cols: S M C D N B
Z_136: [0.17, 0.17, 2.47, 2.47, 0.17, 0.17]
Z_900: [-2.27, 5.28, 6.24, -3.36, -0.80, 0.77]
Z_860: [-3.47, -2.95, -2.21, 2.57, 5.85, 1.28]
Z_692: [-1.67, -1.89, -7.13, 2.53, 3.33, 2.50]
Z_859: [-0.46, 1.41, -5.20, 0.16, 1.45, -4.93]
Z_799: [4.10, 0.73, 8.28, -2.49, 0.39, -9.12]
Z_993: [7.50, 3.15, -3.27, 6.48, -1.49, -1.23]
Z_727: [-0.12, 2.46, 2.47, 2.47, -4.64, -1.97]
Z_873: [-1.21, 4.15, 5.82, -4.76, -4.49, -2.08]
all Z_727: [2.47] -> 2 3
col: [0.17, -2.27, -3.47] -> S
all Z_136: [0.17] -> 0 1 4 5
col: [0.16, -2.49] -> D

cols: Y G J K
Z_689: [5.32, 0.02, 3.01, -9.85]
Z_971: [0.02, -3.96, 3.01, -9.86]
Z_404: [3.01, 0.02, -3.96, -5.50]
[0.02, -3.96, 3.01] -> Z_971
rest: [5.32, 0.02] -> [3.01, -9.85]
rest: [0.02, -3.96, 3.01] -> [-9.86]
[3.01, 0.02, -3.96] -> Z_404
[3.01, -9.85] -> Z_689

cols: U Z A E T W
Z_764: [-6.19, -0.27, -0.37, 0.70, -0.31, 0.28]
Z_327: [-6.92, -0.30, 0.51, -1.03, 0.41, 0.61]
Z_854: [7.75, 1.42, 0.51, -1.03, 0.41, 0.62]
[-0.30, 0.51] -> Z_327
rest: [-6.92, -0.30, 0.51] -> [-1.03, 0.41, 0.61]
rest: [-6.19, -0.27, -0.37, 0.70] -> [-0.31, 0.28]
[-6.92, -0.30, 0.51, -1.03, 0.41, 0.61] -> Z_327
[0.41, 0.61] -> Z_327
col: [0.41, 0.41] -> T

cols: R Q P X F L
Z_100: [7.50, -2.16, -5.81, 1.03, 5.57, -3.77]
Z_573: [-1.01, -6.42, -0.18, 2.98, -1.47, 2.31]
Z_700: [-5.12, 4.59, -0.19, 2.98, -1.47, 6.93]
Z_835: [-4.94, -3.21, 5.42, -1.56, 5.57, 1.95]
Z_336: [-4.40, 3.74, 2.65, 7.65, -0.12, -8.59]
Z_967: [-3.64, 8.00, 0.77, -6.64, 4.40, 4.56]
Z_132: [3.23, -6.68, 6.78, -1.56, 1.47, 0.27]
Z_782: [6.16, 2.81, 5.77, 5.77, -7.61, 4.68]
Z_538: [-4.90, -3.72, -6.45, -6.71, -5.46, -5.61]
Z_605: [1.20, -1.80, 1.63, -7.92, -6.39, -5.18]
[-1.01, -6.42, -0.18, 2.98, -1.47, 2.31] -> Z_573
rest: [-0.19, 2.98, -1.47] -> [6.93]
col: [-1.56, 5.77, -6.71, -7.92] -> X
all Z_782: [5.77] -> 2 3
[7.50, -2.16, -5.81, 1.03] -> Z_100

cols: Zakon futo Zeka renug gog gamiv lukol
Z_735: [-1.78, 5.81, 6.37, -0.54, -4.78, -9.62, -7.22]
Z_113: [0.57, -5.97, -5.31, 1.26, 4.28, 7.53, 2.87]
Z_17: [0.86, -6.41, -5.15, 1.27, 4.41, 7.31, 2.87]
Z_183: [4.18, 4.04, 6.12, 0.24, -7.25, 7.21, 3.06]
Z_642: [-1.78, 5.81, 6.36, -1.84, 8.12, 7.22, 3.06]
rest: [4.18, 4.04] -> [6.12, 0.24, -7.25, 7.21, 3.06]
rest: [-1.78, 5.81, 6.37] -> [-0.54, -4.78, -9.62, -7.22]

cols: safaz pab sab fuso gakiv pinu rokar
Z_127: [9.08, -2.30, 0.40, -6.94, -0.58, -0.25, -2.98]
Z_736: [-5.22, 7.65, 1.56, 0.33, 5.83, 1.71, 4.39]
Z_26: [4.40, 0.45, 6.86, -1.52, -2.96, -0.48, 2.48]
Z_685: [-8.71, 2.28, -0.03, 5.37, -2.29, 4.82, 1.12]
Z_140: [7.09, 9.40, 3.60, -6.21, -2.14, -2.70, -2.40]
Z_765: [-3.96, -1.56, 5.19, 4.00, -2.65, -3.23, 3.84]
Z_670: [0.38, 2.79, -0.11, 4.20, 2.53, -2.77, -7.69]
Z_684: [8.14, -0.19, -0.98, 1.84, -1.81, -0.86, 4.29]
Z_681: [-0.53, -1.11, -4.17, -0.23, 3.88, 6.37, 2.20]
Z_263: [4.78, -0.96, -5.10, 3.96, -6.55, 2.70, -3.06]
col: [-2.98, 4.39, 2.48, 1.12, -2.40, 3.84] -> rokar
[-0.19, -0.98, 1.84, -1.81, -0.86, 4.29] -> Z_684

